128 stands for zero in the data rows.
Some points, one per row:
[125 106 149 124 111 132 119 141 142 126 142 116 125 116 150 123]
[104 122 170 126 142 112 122 113 124 119 117 162 111 126 135 143]
[131 164 111 120 125 127 130 125 125 113 131 131 164 112 120 117]
[100 132 176 114 140  99 126 110 135 110 125 161 104 145 127 145]
[128 103 114 123 115  99 117 168 109 137 130 162 151 131 123 138]
[144 103 107 122 106  97 110 148 110 131 138 171 197 108 115 142]
[158 149 118 105 140 113 101 109 126 112 111 103 121 227 117 139]
[119 108 132 126 132 102 120 249 128 168 108 105  97 127 115 111]
[122 109 145 119 134 152 113 121 145 150 111 123 106 111 132 156]
[117 113 111 196 138 118 106 109 184 118 160 107 110 122 110 130]
[135 114 128 126 141 152 138 109 117 142 140 107 124 113 121 141]
[102 146 151 110 134 123 150 118 131 123 134 120 136 128 130 111]
[127 111 121 108 129 168 137 105 117 158 131 134 124 115 120 142]
[171 119 123 104 123 138 108 106 113 125 135 117 129 126 209 103]
[129 109 126 128 139 142 149 110 119 145 139 134 120 111 123 124]
[120 133 130 135 100 103 192 103  98 126  99 108 116 255 104 102]
[132 105 183 111 118 135 136 105 123 159 127 121 120 122 138 113]
[147 139 142 130 116 138 122 148 118 112 120 126 123 119 122 127]
[138 130 177 131 105 126 118 135 130 104 128 130 132 134 114 116]
[141 116 128 105 115 128 113 108 117 138 193 122 122 121 173 107]
[109 140 105 116 112 164 123 132 115 137 125 135 128 135 131 140]
[112 105 137 162 164 140 104 124 105 130 107 171 112 113 132 129]
[139 195 129 108 142 117 129 148 133 127 114 110 111 104 113 129]
[160 143 113 106 182 111 103 112 137 110  99 104 119 184 108 155]
[149 135 149 138 112 133 141 147 121 123 120 120 115 114 112 120]
[105 141 102 126 120 152 124 151 103 189 110 114 136 121 134 119]
[160 203 122 110 137 120 130 138 116 135 104 119 113 104 111 125]
[133 127 124 171 114 118 146 112 129 126 113 116 122 125 142 130]
[140 105 119 122 113 101 114 225 117 159 105 104  96 175 143 110]
[ 99 134  99 117 111 150 127 155 122 135 123 116 133 130 161 135]
[142 185 111 103 177 111 102 112 118 119 110 103 129 162 127 137]
[138 134 172 121 105 148 108 133 126 104 129 130 116 124 128 132]
[113 110 121 121 165 139 177 114 149 121 113 122 135  99 118 129]
[108 145 126 114 123 113 124 129 121 130 163 104 156 117 161 115]
[116 114 107 182 105 109 126 102 170 116 146 104 107 116 210 119]
[120 102 104 114 120  97 109 141 111 151 150 171 178 111 119 149]
[118 109 117 116 176 154 152 126 102 115 113 124 130 140 121 135]
[105 104 139 100 112 125 107 108 151 255 108 163 144 114  94 102]
16 more points follow, each with its number after it:
[100 128 214 114 135  99 129 116 113 109 117 156 120 132 143 123] 0
[133 144 125 137 107 111 158 106 110 206 105 129 124 118 118 118] 1
[113 122 126 109 131 143 141 129 144 143 122 132 122 124 128 120] 2
[112 124 104 120 123 140 165 146 182 109 129 147 126 119 101 100] 3
[119 109 135 179 172 124 104 102 104 126 103 128 150 113 131 148] 4
[124 123 105 133 127 133 125 140 169 108 132 189 112 121 104 104] 5
[129 148 137 137 105 116 174 117  99 130 102 111 121 189 113 121] 6
[127 110 112 185 105 107 130 103 151 115 144 116 113 109 167 152] 7
[118 154 130 104 120 132 111 161  99 130 182 126 101 106 166 108] 8
[112 115 163 153 134 133 131 108 117 120 115 154 120 121 119 133] 9
[118 137 123 112 124 138 130 134 134 142 139 119 130 133 116 119] 10
[108 134 101 133 106 135 114 141 126 125 118 173 109 123 135 169] 11
[143 147 136 107 171 120 106 113 126 118 137 109 122 150 123 119] 12
[144 115 116 131 139 112 128 128 153 116 128 147 145 116 126 103] 13
[147 136 131 127 141 119 106 111 104 136 109 111 151 137 144 136] 14
[107 116 134 220 165 136 100 132 101 117 102 131 139 111 136 103] 15
Which two of these numbered points are nearest to each point below by angle, seen from the average point of the first points? Their numbers follow each, nearest first.
[133 112 112 162 129 130 128 117 131 119 148 160 113 123 119 112] > 5 13
[137 135 119 166 109 114 149 104 126 183 111 106 137 118 131 102] > 1 7
[110 111 111 193 116 117 110 108 133 115 181 107 107 123 112 194] > 7 4
[132 188 125 104 136 120 113 200 104 112 138 132 107 112 106 119] > 8 10
[169 112 152 117 100 159 119 134 150 105 104 140 110 117 121 138] > 5 9
[137 155 134 133 110 125 155 115 102 129 112 123 106 175 115 120] > 6 1
[130 109 117 132 129 136 152 129 127 112 143 127 123 127 118 138] > 3 7
[147 110 128 116 116 122 130 153 136 140 108 112 116 159 135 121] > 6 3
[124 105 132 124 145 145 130 129 122 143 100 105 116 103 128 197] > 4 11
Now 16 new points, numbered from 0 again:
[119 109 130 104 127 143 123 119 164 155 122 121 127 135 140 111] 0
[138 140 156 126 110 139 131 127 111 118 135 133 125 111 123 125] 1
[114 108 105 179 123 132 105 113 128 124 176 105 129 151 106 150] 2
[159 124 132 113 120 131 108 107 120 126 161 122 137 111 162 115] 3
[142 111 169 121 104 141 116 145 165 100 120 126 137 119 120 112] 4
[135 138 130 145 112 120 143 121 114 121 127 120 135 131 119 138] 5
[140 138 164 121 105 139 137 127 115 108 138 129 124 118 116 129] 6
[139 121 114 199 130 115 137 117 134 117 126 136 124 103 123 114] 7
[137 104 135 121 113 103 107 244 144 151 120 117  98 134 111 109] 8
[157 130 133 113 145 128 113 109 116 138 152 124 126 123 122 119] 9
[104 127  96 121 109 132 106 121 112 114 110 255  98 182 123 125] 10
[124 118 113 178 110 112 140 109 144 122 123 111 117 111 196 119] 11
[ 99 154 113 126 115 131 129 136 126 141 134 103 187 120 126 109] 12
[129 110 122 117 126 195 140 107 117 132 132 109 139 116 141 115] 13
[102 151 151 117 129 108 142 126 133 124 174 103 118 127 124 119] 14
[133 137 128 147 111 132 156 142 115 122 114 119 121 130 119 123] 15
Which two of these numbered points are nearest to each point below by angle, seen from the average point of the first points? Their numbers follow each, nearest first.
[172 116 132 107 117 134 117 107 130 150 143 116 127 124 144 111] > 3 9
[108 101 113 103 152 171 168 125 118 113 109 101 137 110 141 178] > 13 15
[141 163 117 104 213 111 101 117 122 115 117 102 117 148 120 140] > 9 14
[117 100 107 107 180 125 242 133 112 100 121 101 122 148 124 111] > 15 13
[102 146 127 122 130 116 132 126 150 124 171 110 138 122 113 119] > 14 12
[120 102 105 108 168 110 255 128 105 105 137 103 114 128 124 112] > 15 14
[116 140 173 103 113 158 108 152 114 143 129 112 128 114 132 112] > 1 6
[100 136 168 114 169 103 154 117 131 114 137 116 117 129 123 121] > 14 6
[108 139 105 115 115 141 109 138 117 138 115 102 228 132 127 121] > 12 13
